In the data rows, 128 means zero.
Here are some numbered points:
100/117/173/70/42/174/149/140/204/129/78/104/153/123 0
160/87/230/117/113/144/228/132/77/152/108/67/93/197 1
136/106/170/117/96/85/189/120/117/131/94/126/87/140 2
149/145/107/145/78/114/182/83/100/151/23/156/131/176 3
79/110/186/95/41/161/183/72/139/192/10/101/178/182 4
167/141/110/100/123/185/82/134/91/122/130/132/136/119 5
164/83/114/129/170/192/89/146/65/203/107/85/160/158 6
170/145/145/132/167/148/72/115/85/151/162/133/120/85 7
121/145/99/152/124/95/123/97/152/140/110/145/89/98 8
116/147/131/114/88/152/118/113/154/104/125/163/139/82 9
54/134/90/119/82/143/121/75/162/141/42/141/190/130 10
106/152/124/175/148/110/157/96/107/45/159/198/115/162 11
127/109/65/162/189/115/75/124/97/155/151/143/145/131 12
145/152/142/154/177/148/87/101/71/134/146/131/126/98 13
140/96/166/152/155/108/163/167/128/197/140/90/70/162 14
148/111/169/116/170/167/80/168/103/99/199/106/138/115 15
109/150/94/69/87/167/94/107/153/120/103/125/204/151 16
116/120/213/121/111/102/183/131/134/67/145/123/101/118 17
156/113/110/146/178/135/68/144/100/182/155/121/124/93 18
158/117/203/87/116/162/99/170/133/159/161/69/93/74 19
117/163/92/133/95/165/142/78/150/94/74/190/166/158 20
66/159/112/139/59/87/200/122/218/77/100/203/111/108 21
87/127/139/129/141/84/153/103/124/115/94/107/119/128 22
154/123/147/140/156/133/158/139/91/99/140/111/136/153 23
153/109/112/168/165/120/165/187/141/112/196/143/82/178 24
130/104/166/108/158/157/80/160/117/118/177/119/136/127 25
126/119/97/148/178/101/99/201/163/116/199/121/109/100 26
110/110/187/174/152/18/195/150/96/111/166/112/72/100 27
117/144/109/116/43/163/190/107/132/156/36/156/151/189 28
175/138/125/175/149/99/129/121/58/127/149/139/114/110 29
143/138/141/139/150/100/112/178/102/79/188/145/123/117 30
113/120/72/154/186/118/66/109/104/163/145/150/148/127 31
149/138/113/102/143/110/56/180/141/115/188/126/142/49 32
127/150/47/166/172/185/138/72/92/127/91/186/145/225 33
107/155/140/168/160/95/188/93/129/35/147/197/108/159 34
154/122/81/114/179/161/6/197/116/160/228/117/160/63 35
127/127/100/109/56/119/185/86/115/182/11/125/148/183 36
126/129/60/153/177/111/77/118/108/141/142/143/157/128 37
159/129/134/129/138/134/57/188/134/112/192/112/142/70 38
143/125/170/116/153/140/105/186/123/104/201/97/122/109 39
75/160/169/97/87/134/116/141/210/64/170/141/107/23 40
114/161/87/113/132/119/86/84/151/139/109/142/135/97 41
140/153/120/144/141/120/95/111/127/122/142/153/102/60 42
151/122/132/106/126/125/59/189/149/131/203/119/136/51 43
152/115/143/149/152/118/120/146/78/94/181/147/124/130 44
122/88/164/97/45/142/143/107/126/224/46/88/129/112 45
156/134/147/88/95/189/137/116/157/130/118/115/82/111 46
79/132/129/161/183/50/140/127/116/60/182/161/128/117 47
150/131/158/77/82/156/155/85/143/158/82/104/111/175 48
158/132/144/160/144/115/151/155/88/89/151/137/107/171 49
168/124/120/125/116/146/95/111/90/167/133/96/144/118 50
117/139/113/115/124/111/138/140/167/51/166/157/114/122 51
194/109/149/134/123/173/129/121/20/140/114/111/156/177 52
88/153/114/111/70/151/145/107/188/110/104/152/158/97 53
81/159/99/119/110/131/81/95/155/112/90/149/207/112 54
161/126/117/101/123/170/111/142/107/114/145/134/151/178 55
98/148/185/92/82/96/173/133/211/102/126/98/93/129 56
177/127/144/103/88/171/126/130/133/166/103/79/95/137 57
102/136/94/123/42/136/198/104/154/136/42/169/168/198 58
115/134/98/180/195/56/98/157/118/78/196/189/131/69 59
122/153/134/48/100/240/29/102/188/105/146/105/191/93 60
113/122/146/126/74/85/206/112/153/113/93/122/124/173 61
135/139/147/76/111/126/49/126/176/146/175/95/125/34 62
116/99/94/136/167/147/86/122/78/166/120/112/174/196 63
93/180/138/75/98/205/118/75/193/88/96/141/142/147 64
138/108/157/86/96/136/152/124/137/183/95/58/105/157 65
169/110/102/148/154/116/189/176/112/124/147/140/98/177 66
124/160/87/109/111/90/133/135/170/108/125/166/123/141 67
105/171/91/107/159/129/103/116/152/50/169/187/171/133 68
99/180/120/169/127/100/229/112/184/17/133/204/72/144 69
56/128/67/132/84/87/171/80/168/135/20/160/171/186 70
133/146/139/60/95/162/90/119/176/116/115/83/143/134 71
153/85/211/86/82/118/204/65/106/240/38/33/79/164 72
154/77/67/171/189/126/106/180/71/203/150/126/149/174 73
158/143/136/139/155/91/106/171/103/70/204/146/134/113 74
138/149/113/101/114/94/134/171/207/86/195/133/79/81 75
110/126/162/182/147/69/238/79/101/82/115/161/88/200 76
137/117/186/130/154/124/144/140/83/116/148/103/130/131 77
123/157/103/149/134/88/107/116/134/111/120/140/128/101 78
132/123/155/111/107/127/129/185/165/114/172/90/113/92 79
68/189/83/172/113/101/153/11/172/89/65/231/153/110 80
152/82/167/157/159/116/137/138/110/213/133/74/78/115 81
167/95/151/129/121/144/177/168/127/138/139/97/81/185 82
143/123/122/131/164/134/102/96/54/116/146/123/158/153 83
115/172/54/123/139/154/70/74/124/104/110/173/175/157 84
111/98/134/119/86/90/115/168/172/166/105/102/157/113 85
111/105/94/173/179/54/158/184/120/119/179/142/96/173 86
127/92/204/89/84/114/220/73/109/245/27/20/74/177 87
37/173/73/127/80/109/155/95/247/53/103/195/166/123 88
121/132/145/75/122/122/54/126/187/133/149/76/123/28 89
110/141/131/136/120/103/170/147/172/74/145/158/84/118 90
69/141/93/132/64/98/175/64/179/137/20/151/176/186 91
171/87/112/116/154/198/91/139/73/198/118/74/142/171 92
193/120/127/131/126/153/135/146/48/127/130/118/135/154 93
166/125/155/146/143/110/157/125/77/115/134/107/113/139 94
122/205/0/156/124/137/103/78/151/48/128/244/149/161 95
138/101/155/123/188/93/98/167/113/132/206/102/124/85 96
156/101/174/85/117/149/82/153/105/168/133/69/154/116 97
98/116/146/165/170/67/126/127/117/75/166/153/126/101 98
75/164/114/158/89/80/206/100/198/77/90/201/116/128 99
175/89/33/174/197/145/83/167/45/191/128/148/191/182 100
118/134/180/117/140/117/123/147/149/78/169/139/129/101 101
149/180/39/115/112/194/61/79/135/113/118/182/172/130 102
178/115/100/175/163/121/105/126/48/141/133/154/133/181 103
190/97/60/159/161/74/126/155/96/161/127/131/120/158 104
122/146/105/115/130/161/117/103/183/95/135/151/119/133 105
137/116/140/141/157/89/144/166/98/79/174/122/121/150 106
137/91/146/118/148/219/137/151/102/171/135/81/108/185 107
93/132/153/119/81/127/180/89/168/120/74/126/105/129 108
119/161/125/125/121/171/87/64/112/129/102/161/135/100 109
135/111/90/135/193/116/68/161/95/177/158/92/170/124 110
158/97/118/136/134/101/165/199/148/102/195/141/62/151 111
70/172/114/145/153/101/143/76/133/69/111/169/149/118 112
143/98/144/128/146/96/85/174/141/175/154/82/93/81 113
91/139/115/130/54/113/202/134/179/113/68/173/131/145 114
138/139/146/128/132/101/135/154/128/116/155/120/115/113 115
122/144/157/81/128/142/48/149/173/152/161/102/121/32 116
133/65/180/121/154/99/141/220/138/206/157/53/70/127 117
147/150/45/119/129/132/73/124/145/111/149/145/148/111 118
145/144/136/131/165/139/106/87/39/133/128/120/164/160 119
105/165/96/97/90/203/112/50/134/117/71/157/183/139 120
71/169/105/62/143/179/29/109/233/71/171/136/190/53 121
137/119/135/195/154/33/204/157/75/77/143/173/84/149 122
58/114/168/55/37/192/103/128/202/185/73/45/190/104 123
118/124/61/142/183/105/63/134/114/145/151/141/147/127 124
123/148/137/100/92/146/154/144/180/102/124/112/108/98 125
54/165/93/153/43/104/233/35/170/112/16/199/129/191 126
131/160/77/161/177/105/56/137/104/74/188/198/167/88 127
101/163/104/133/96/134/111/73/140/124/51/170/176/123 128
134/86/180/137/160/109/144/141/122/208/112/85/74/115 129
57/130/139/101/71/156/132/62/164/168/54/121/180/143 130
57/131/190/58/41/214/146/115/198/137/68/93/175/107 131
163/121/136/166/146/112/214/130/117/128/128/169/48/178 132
103/131/126/97/43/183/173/110/172/144/50/121/166/170 133
42/125/111/141/82/35/210/104/209/108/75/174/117/140 134
135/125/162/82/84/182/161/79/155/169/81/93/87/151 135
138/129/163/120/144/128/110/166/130/85/188/102/127/96 136
194/110/134/155/149/122/165/169/40/143/125/113/89/176 137
127/144/114/106/85/210/91/91/116/139/82/140/172/124 138
148/103/234/72/151/179/35/173/140/129/213/62/128/40 139
155/128/98/170/167/164/107/115/53/117/148/151/161/167 140
97/154/86/138/139/91/108/101/165/117/113/160/124/124 141
81/172/109/194/167/42/148/102/127/37/168/216/102/94 142
103/120/166/114/43/150/136/89/158/241/36/67/128/108 143
203/64/159/134/161/123/109/196/78/255/148/47/79/114 144
72/144/130/79/89/160/122/93/162/80/92/130/193/130 145
151/133/120/97/122/182/105/113/98/113/99/134/167/157 146
137/129/157/124/117/151/120/99/127/127/117/126/122/120 147
86/130/133/137/186/65/143/107/132/65/162/136/120/105 148
162/104/144/83/122/163/86/155/98/155/116/53/145/128 149
201/97/211/49/68/196/161/141/127/188/68/27/94/180 150
162/131/95/139/165/185/62/107/52/121/154/136/201/139 151
141/119/162/137/143/57/152/176/104/86/189/111/100/128 152
119/86/133/146/167/96/190/145/152/141/138/127/82/176 153
101/126/208/61/92/194/105/127/157/115/138/65/143/110 154
59/171/144/123/154/147/115/139/176/0/201/166/149/102 155
160/127/53/188/153/114/159/143/59/150/101/171/125/206 156
127/154/89/137/130/146/157/90/116/71/111/177/123/158 157
125/131/126/146/160/129/118/138/130/136/157/142/95/91 158
159/145/55/173/180/96/139/101/41/90/124/197/160/192 159
87/118/142/155/168/60/123/108/126/65/158/145/131/115 160
77/88/179/153/175/59/141/173/185/128/185/90/74/80 161
133/126/93/153/80/114/171/72/108/157/34/179/109/177 162
81/166/72/121/142/88/103/83/187/63/117/162/167/127 163
New points follow, each followed by the number of its nearest point above.
170/124/150/76/98/172/117/127/145/185/110/94/86/128 --> 57
149/133/114/89/102/147/113/146/149/168/125/92/112/128 --> 57
116/142/135/140/109/131/149/68/112/121/88/144/121/147 --> 147
147/131/198/87/116/137/99/157/135/151/161/76/100/63 --> 19
74/133/157/92/98/115/100/156/224/91/154/112/143/44 --> 40
134/135/129/133/141/100/91/115/122/121/153/157/118/71 --> 42
46/129/111/157/65/28/252/109/186/102/68/166/124/194 --> 134
160/138/146/96/98/171/150/99/113/164/64/92/122/170 --> 48
140/90/79/149/186/108/46/171/90/215/177/68/152/117 --> 110
140/124/235/80/135/181/49/182/132/117/225/66/140/35 --> 139
104/116/98/165/170/95/95/185/161/119/193/148/115/94 --> 26
109/157/120/117/77/159/148/73/169/113/58/184/138/153 --> 20
127/120/200/59/67/203/107/146/164/140/102/56/121/117 --> 154
101/143/158/107/83/120/151/87/182/116/89/114/109/111 --> 108
123/119/203/39/108/212/83/160/152/105/163/78/141/109 --> 154
77/141/118/80/95/133/116/98/166/107/89/130/173/121 --> 145
90/167/127/134/153/124/129/56/126/81/113/174/144/136 --> 112
144/147/145/136/174/157/91/115/75/131/142/132/124/91 --> 13
104/98/124/99/91/95/105/163/166/162/80/112/173/92 --> 85
153/105/213/50/140/241/42/178/114/101/205/61/180/95 --> 139
120/137/202/124/101/121/184/137/155/102/127/124/63/111 --> 17
114/156/138/46/49/179/160/38/255/171/40/97/86/125 --> 135
135/102/216/84/152/193/50/154/131/120/205/62/120/20 --> 139
60/172/129/105/51/173/143/77/194/98/78/173/163/120 --> 53
81/113/95/163/187/88/179/178/151/117/160/151/95/168 --> 86
167/107/229/48/57/212/152/121/131/196/87/29/84/166 --> 150
150/161/45/137/136/125/105/60/106/138/64/159/157/163 --> 84
147/117/88/159/187/140/67/168/92/171/161/120/123/99 --> 18
172/56/170/134/146/92/158/217/125/186/167/69/74/130 --> 117
157/146/114/99/123/175/64/119/136/145/125/118/148/81 --> 5
127/145/116/107/114/141/135/94/177/114/113/137/113/133 --> 105
145/94/216/123/114/134/224/140/69/138/110/68/90/188 --> 1
139/130/155/82/100/187/90/145/173/118/135/92/125/111 --> 71
117/157/85/151/147/57/86/176/165/58/187/188/143/69 --> 59
87/121/176/88/88/104/97/142/238/96/161/111/129/21 --> 40
69/153/119/94/81/138/111/94/166/91/113/134/180/114 --> 145
164/104/132/162/159/110/192/165/101/134/129/122/72/170 --> 66
114/129/77/100/101/130/86/163/176/104/148/132/175/107 --> 118
138/109/239/78/134/182/44/178/143/124/222/64/125/34 --> 139
90/149/157/107/82/134/173/98/171/105/89/128/147/122 --> 108
124/132/175/86/77/140/162/168/176/105/135/119/89/101 --> 125
80/151/91/139/112/107/149/27/123/125/47/166/163/142 --> 128
140/118/78/147/195/106/57/155/97/168/170/93/173/119 --> 110
102/119/102/146/173/106/95/187/165/128/206/144/113/90 --> 26
74/168/101/175/99/35/234/82/168/64/78/236/92/152 --> 99
123/101/54/189/174/72/147/142/102/166/129/159/112/155 --> 104
136/112/204/79/111/147/90/161/134/146/155/64/118/71 --> 19
115/155/133/131/111/116/142/138/164/60/173/163/132/116 --> 51
203/111/149/152/142/106/165/158/53/160/138/102/92/182 --> 137
165/121/158/167/137/127/201/112/59/116/90/161/76/181 --> 132
182/119/156/126/136/181/143/114/28/150/112/125/134/175 --> 52
84/181/32/130/120/152/109/57/166/45/119/236/214/136 --> 95
121/168/87/137/85/157/137/77/143/121/65/181/150/152 --> 20
96/183/67/185/152/47/137/111/161/47/165/241/103/74 --> 142
124/138/132/63/101/190/105/118/183/122/147/93/150/138 --> 71
140/158/87/148/127/122/173/107/108/83/97/186/114/152 --> 157
129/104/121/133/136/96/147/203/163/105/201/132/66/131 --> 111
148/114/198/103/97/177/152/146/139/115/133/95/95/131 --> 46
94/158/78/135/75/123/158/100/183/95/78/193/182/153 --> 20
135/126/192/56/98/205/98/168/153/113/169/76/160/98 --> 154
142/100/94/139/188/123/65/176/106/172/171/84/172/107 --> 110
138/154/113/143/127/136/165/100/131/73/104/187/107/158 --> 157
107/165/90/104/130/111/96/90/165/123/119/133/133/99 --> 41
122/56/213/104/148/136/120/236/163/179/192/38/95/88 --> 117
104/139/101/90/90/164/106/107/151/129/77/119/195/152 --> 16
182/81/167/145/129/101/134/177/37/154/151/79/111/169 --> 137
102/109/118/116/76/97/110/155/146/177/103/90/161/97 --> 85
142/93/126/156/154/96/153/176/102/210/108/88/115/166 --> 14
177/95/106/149/173/60/122/168/63/137/159/126/132/153 --> 104
150/59/173/136/148/96/189/172/99/212/114/50/94/184 --> 14
143/120/132/120/78/112/117/165/151/129/130/117/152/110 --> 85
87/155/74/150/112/103/149/35/121/118/48/174/164/143 --> 128
89/159/104/139/133/114/132/61/138/86/108/175/148/113 --> 112
91/139/146/113/90/108/192/102/177/111/55/122/111/129 --> 108
170/148/132/130/163/148/62/106/82/136/153/129/133/91 --> 7
108/103/92/176/178/38/152/184/154/138/166/145/103/143 --> 86
172/114/121/160/160/98/133/154/66/137/142/146/98/123 --> 29
170/99/133/113/132/199/111/183/108/167/183/98/121/162 --> 107
89/105/127/109/88/81/116/162/161/166/99/88/176/91 --> 85
202/91/155/155/145/115/166/139/48/130/138/103/92/165 --> 137
86/131/150/110/72/129/165/103/173/119/86/130/112/133 --> 108
124/132/106/112/44/158/178/96/120/140/39/164/151/183 --> 28
110/145/108/86/92/153/79/162/180/131/128/139/181/63 --> 9
156/134/132/169/171/154/79/113/76/124/146/138/129/87 --> 13
111/144/114/137/99/84/177/149/192/64/144/181/99/112 --> 90
122/153/98/145/122/118/172/92/110/66/100/191/120/161 --> 157
91/139/91/109/64/118/145/128/168/133/77/157/163/108 --> 53
151/115/114/158/141/82/117/133/63/134/144/135/108/110 --> 29
130/100/102/100/69/131/98/149/165/196/80/96/195/83 --> 85
105/133/86/79/88/169/86/116/148/124/86/127/209/144 --> 16
148/103/111/126/185/100/60/165/74/156/155/99/163/104 --> 110
106/134/137/86/42/171/167/126/156/138/58/130/148/163 --> 133
166/168/70/74/97/242/67/119/154/106/122/154/165/152 --> 102
178/101/216/42/72/208/141/113/116/203/71/29/95/179 --> 150
161/123/100/147/175/141/63/156/97/184/155/105/128/112 --> 18
111/106/112/148/179/116/103/183/164/120/195/121/95/102 --> 26
108/134/143/194/164/73/234/68/85/74/103/173/102/191 --> 76
73/125/93/141/80/116/132/99/159/128/75/121/173/140 --> 10
143/134/173/129/153/172/129/92/94/137/130/112/121/140 --> 147
91/133/161/112/63/121/192/94/177/130/80/129/131/128 --> 108
140/99/155/141/146/50/158/195/120/104/187/97/106/111 --> 152
96/104/224/120/145/85/116/104/122/122/141/61/126/100 --> 77
143/153/142/123/103/181/106/97/128/130/120/131/124/110 --> 147
101/97/134/160/178/91/197/148/134/151/133/139/79/164 --> 153
116/108/86/145/181/178/78/126/124/158/120/120/179/161 --> 63
128/160/94/114/123/126/92/112/164/114/128/163/102/37 --> 42
130/157/129/143/117/104/200/71/115/97/89/168/94/156 --> 157
116/201/6/150/139/129/121/73/167/58/109/246/159/175 --> 95
107/142/142/95/40/172/162/107/162/150/66/129/160/174 --> 133
100/160/71/131/73/163/152/96/165/116/49/189/162/162 --> 20
159/124/133/153/158/89/126/142/70/134/134/131/106/107 --> 29
138/89/110/140/167/101/112/185/122/171/160/94/109/139 --> 113
190/104/156/130/133/179/134/125/28/133/133/108/140/171 --> 52
119/100/123/166/146/83/184/155/138/139/129/138/79/169 --> 153
153/136/136/164/146/94/131/118/58/139/128/125/124/120 --> 29
116/141/120/109/102/146/142/89/169/103/113/134/114/135 --> 105
133/145/131/105/106/163/123/114/131/127/120/128/119/116 --> 147
173/87/181/151/152/69/173/215/105/114/187/86/77/135 --> 152
67/138/139/101/80/145/137/96/183/115/86/147/163/101 --> 53
130/144/101/159/148/131/158/110/128/96/129/176/99/164 --> 157
123/118/80/186/176/45/156/184/143/105/175/139/107/171 --> 86
93/133/170/105/85/129/158/98/166/119/84/128/106/131 --> 108
134/106/86/124/179/127/67/141/86/179/169/87/170/124 --> 110
112/161/106/192/184/29/140/125/118/41/172/211/111/109 --> 142
105/113/89/178/166/72/176/158/146/107/145/153/99/159 --> 86
148/100/102/134/191/128/34/151/101/179/168/99/182/107 --> 110
135/108/163/137/145/51/162/177/104/98/183/109/90/116 --> 152
108/157/137/145/108/111/196/55/111/85/73/176/111/157 --> 157
168/126/125/148/158/128/146/145/77/80/154/147/123/171 --> 49
110/114/87/173/163/67/165/155/136/125/154/152/99/147 --> 86
78/150/114/142/54/112/183/112/169/117/63/170/153/122 --> 114
126/158/145/145/111/127/194/65/120/84/80/173/101/161 --> 157
157/161/154/93/74/221/153/98/169/116/114/119/84/152 --> 46
157/162/68/185/179/117/128/96/38/95/104/199/169/195 --> 159
123/166/86/133/142/115/144/82/144/100/99/174/103/157 --> 157
170/108/154/171/143/116/219/134/68/90/147/171/75/194 --> 132
165/118/124/170/160/101/132/119/69/128/149/143/101/120 --> 29
84/110/181/140/183/73/76/139/127/112/188/97/144/43 --> 96
78/94/182/35/54/202/97/138/189/178/87/45/186/110 --> 123
112/174/116/142/100/92/214/116/175/16/124/205/61/140 --> 69
107/177/57/101/133/158/66/92/136/106/106/147/178/156 --> 84
92/140/215/64/97/183/105/133/166/115/139/78/141/91 --> 154
165/107/92/148/174/136/53/146/90/185/159/115/134/100 --> 18
118/115/120/96/65/135/82/144/150/182/81/97/169/83 --> 85
164/126/135/158/151/96/109/129/54/146/142/126/114/111 --> 29
93/165/143/132/94/92/227/106/177/25/134/205/70/151 --> 69
162/87/143/135/147/122/153/171/100/204/146/79/110/173 --> 14
134/84/144/102/166/119/101/152/131/206/176/76/105/68 --> 113
143/71/102/154/172/105/144/106/61/223/77/82/140/221 --> 63
136/113/136/146/158/129/102/134/145/121/178/127/81/110 --> 158
179/126/221/46/54/216/152/122/128/187/67/29/89/156 --> 150
127/153/113/136/151/115/97/112/131/127/141/137/104/41 --> 42
129/157/64/120/144/104/52/128/176/109/171/148/161/88 --> 118
135/129/188/69/96/194/81/158/152/119/148/78/160/91 --> 154
78/115/178/103/146/56/128/182/205/72/206/90/112/59 --> 161
137/103/149/160/151/96/168/212/153/89/197/132/64/141 --> 111
173/54/161/103/151/152/85/160/79/246/149/41/121/117 --> 144
109/167/140/96/69/177/123/82/124/139/66/96/159/119 --> 138
125/90/148/122/140/168/126/172/129/150/151/88/125/172 --> 107
173/158/58/169/167/126/101/162/77/58/176/209/154/138 --> 127
114/110/107/174/169/50/170/186/138/100/176/136/104/166 --> 86
145/153/140/103/63/183/162/116/139/108/96/139/103/128 --> 46
151/94/205/131/127/113/222/141/75/132/115/89/94/180 --> 1
149/115/125/121/140/224/120/137/91/171/133/100/137/198 --> 107
130/172/45/105/129/162/88/87/142/92/101/149/183/167 --> 84
128/140/156/58/109/181/99/124/178/128/145/82/120/109 --> 71
136/101/155/161/147/58/162/179/103/101/174/124/91/113 --> 152
55/161/99/111/50/168/168/106/190/93/81/154/175/134 --> 53
117/140/88/104/108/121/84/162/157/96/138/134/183/122 --> 118
120/129/86/84/105/126/78/162/140/108/144/120/171/118 --> 118
80/155/177/82/93/119/97/141/230/99/164/104/128/30 --> 40
133/144/122/65/116/196/72/135/154/134/124/83/169/126 --> 71
99/122/134/108/61/124/166/133/161/154/64/122/129/124 --> 108
152/109/152/119/143/221/132/154/129/158/118/114/117/150 --> 107
67/197/75/90/134/171/42/127/190/53/172/188/202/48 --> 121
167/168/47/99/136/224/9/110/127/138/146/142/188/103 --> 102
171/115/145/90/81/162/148/134/141/166/112/91/104/124 --> 57
114/142/72/138/49/167/145/95/158/122/59/185/144/156 --> 20
162/153/148/109/68/191/144/119/133/127/104/153/105/121 --> 46
139/176/78/117/143/141/78/126/158/97/133/154/169/99 --> 118
110/94/125/165/160/102/162/143/137/150/128/107/85/145 --> 153
160/159/46/181/164/124/140/85/51/92/107/190/158/192 --> 159
66/113/173/55/35/199/92/135/200/191/76/32/192/117 --> 123
121/171/128/149/120/111/185/54/112/109/81/166/103/156 --> 157
138/114/134/125/124/115/102/113/88/171/107/98/136/117 --> 50
137/133/104/127/48/157/196/116/135/155/28/146/161/190 --> 28
133/175/74/138/92/145/142/69/159/98/68/189/163/155 --> 20
128/133/135/108/44/188/181/110/162/147/48/121/141/178 --> 133
81/154/127/142/128/127/138/67/139/79/109/161/165/121 --> 112
137/124/176/98/105/124/97/191/143/121/168/95/81/95 --> 79
142/131/197/54/108/206/67/146/152/116/167/70/147/88 --> 154
67/122/195/109/33/145/184/91/192/195/54/67/126/114 --> 143
180/103/184/112/131/181/135/90/37/175/95/77/129/194 --> 52
205/95/150/150/142/107/170/151/68/156/138/115/95/179 --> 137
146/165/124/99/116/147/105/158/200/96/164/144/84/55 --> 75
122/91/141/166/159/97/182/149/125/157/135/141/80/168 --> 153
106/154/153/119/72/135/170/83/180/128/66/132/111/119 --> 108
80/122/207/61/42/176/167/149/212/81/126/107/168/133 --> 0
138/150/88/92/100/117/86/157/168/100/139/135/184/107 --> 118
98/144/169/116/89/138/168/90/175/114/84/127/127/108 --> 108
109/91/105/175/192/70/184/153/127/127/162/163/104/177 --> 86
156/111/104/151/177/131/69/151/103/179/159/120/146/90 --> 18
148/139/152/81/100/185/115/123/162/147/126/112/101/112 --> 46
100/135/154/103/79/119/177/87/170/107/87/142/115/114 --> 108
175/100/124/141/125/99/139/132/40/191/81/99/108/163 --> 137
66/136/186/70/49/214/133/99/193/141/76/90/172/127 --> 131
91/170/134/140/134/114/133/48/152/73/118/173/142/132 --> 112
109/139/159/170/134/63/234/91/84/90/111/178/96/186 --> 76
122/122/96/146/178/70/102/197/166/101/224/149/100/84 --> 26
174/101/215/54/63/213/161/124/135/209/77/6/92/170 --> 150
115/163/88/150/134/131/168/82/134/65/113/196/128/161 --> 157
73/144/170/79/87/124/80/138/225/91/172/105/127/28 --> 40
134/133/138/196/163/52/224/75/64/99/116/188/83/170 --> 76
120/141/123/63/106/172/91/117/174/116/122/85/157/150 --> 71
105/136/168/104/87/108/182/87/176/100/89/133/103/134 --> 108
182/116/174/125/133/182/139/108/36/164/100/65/136/191 --> 52
138/116/131/119/138/201/133/130/115/148/118/116/121/176 --> 107
82/169/88/133/96/148/96/39/130/121/54/163/182/119 --> 128
85/101/92/183/190/97/167/177/160/115/170/161/118/157 --> 86
109/105/113/141/182/103/105/176/164/118/184/122/120/121 --> 26
81/163/85/158/112/112/146/53/126/130/52/160/169/154 --> 128
97/133/129/109/47/153/176/110/160/137/55/126/162/172 --> 133
57/154/174/89/95/104/93/139/218/94/163/119/133/27 --> 40
133/110/116/136/153/83/172/196/166/96/192/152/55/121 --> 111
194/81/124/111/165/183/22/208/91/198/199/68/145/100 --> 35
196/57/174/144/150/126/109/200/73/255/146/52/58/99 --> 144
158/140/158/140/156/157/71/129/85/137/148/126/118/79 --> 7
112/215/2/148/148/138/118/82/156/41/132/239/151/152 --> 95
62/106/136/102/66/100/144/95/159/197/37/89/175/135 --> 130
148/114/237/63/137/206/39/186/146/116/223/48/139/29 --> 139
107/105/141/156/155/103/198/145/145/148/134/125/69/159 --> 153
151/127/84/168/182/150/110/115/60/126/152/149/158/162 --> 140
96/158/144/118/114/168/119/99/138/71/159/164/131/84 --> 9
146/104/126/139/187/82/88/159/85/128/172/108/133/113 --> 96
145/107/124/138/148/74/176/212/164/91/189/145/62/135 --> 111
138/105/135/156/164/67/148/157/81/89/173/137/125/146 --> 106
187/118/184/97/86/178/112/191/121/164/156/71/95/101 --> 19
183/141/137/118/126/167/49/132/78/172/133/84/162/110 --> 50
137/148/116/128/135/117/101/118/121/128/142/146/114/66 --> 42
135/137/145/182/147/68/229/82/89/69/118/162/89/194 --> 76
108/106/100/151/174/108/100/182/161/125/199/145/124/80 --> 26
127/151/127/135/143/124/107/103/119/96/130/167/110/83 --> 42
188/68/147/138/164/119/115/200/74/255/139/37/67/97 --> 144
124/56/214/92/146/124/133/245/175/184/206/37/82/87 --> 117
127/158/117/100/130/170/127/100/172/98/130/148/122/109 --> 105
161/56/202/78/147/215/54/232/150/197/223/34/147/78 --> 139
115/175/46/121/139/163/77/77/128/97/104/171/170/151 --> 84
140/135/128/116/131/106/94/122/123/133/149/152/101/65 --> 42
105/96/62/157/171/184/75/136/106/174/129/142/172/169 --> 63
106/147/115/98/130/139/64/101/138/146/136/115/154/93 --> 41
128/161/118/92/103/188/107/136/165/90/145/145/144/137 --> 105
94/95/214/146/136/43/237/161/130/94/169/109/51/139 --> 27
75/153/156/86/84/113/83/149/215/109/163/113/119/39 --> 40
106/122/155/185/145/58/244/87/87/67/90/162/97/192 --> 76
135/114/76/136/178/114/40/161/82/161/165/93/176/99 --> 110
56/176/152/116/108/97/121/78/229/70/147/150/82/67 --> 40
74/138/127/107/40/184/156/98/202/102/83/148/163/128 --> 53
132/137/145/103/100/202/88/78/94/145/104/96/170/121 --> 138
134/173/82/141/123/145/137/90/117/75/125/198/128/162 --> 157
130/84/150/120/153/109/74/165/127/186/174/85/117/82 --> 113
153/102/137/127/175/81/88/174/74/124/173/105/150/107 --> 96
110/98/139/174/167/105/182/162/129/154/113/152/88/141 --> 153
201/106/43/180/190/131/60/99/17/241/96/119/153/169 --> 100
168/145/146/88/93/211/83/132/165/136/134/116/102/73 --> 46
78/104/177/57/43/128/132/199/246/101/136/74/156/113 --> 0
145/112/166/153/160/63/154/196/110/102/176/109/96/120 --> 152
96/130/200/83/23/193/193/143/216/93/81/133/107/123 --> 0
119/146/147/64/99/180/79/120/179/120/122/81/141/129 --> 71
127/109/157/134/147/42/159/185/113/83/180/110/96/115 --> 152
151/156/135/102/114/194/75/139/125/99/145/144/144/103 --> 5
125/150/113/137/127/142/137/107/123/79/116/155/137/155 --> 157
128/150/117/141/120/116/149/160/150/44/175/163/104/126 --> 51
156/130/67/139/130/101/99/117/82/117/122/148/169/132 --> 37
111/163/75/128/74/160/142/65/131/98/72/183/159/163 --> 20
140/89/154/113/133/204/124/155/126/164/126/97/135/171 --> 107
163/127/128/166/174/87/142/123/77/134/143/160/96/144 --> 29
193/121/58/182/176/157/171/106/57/152/84/191/120/220 --> 156
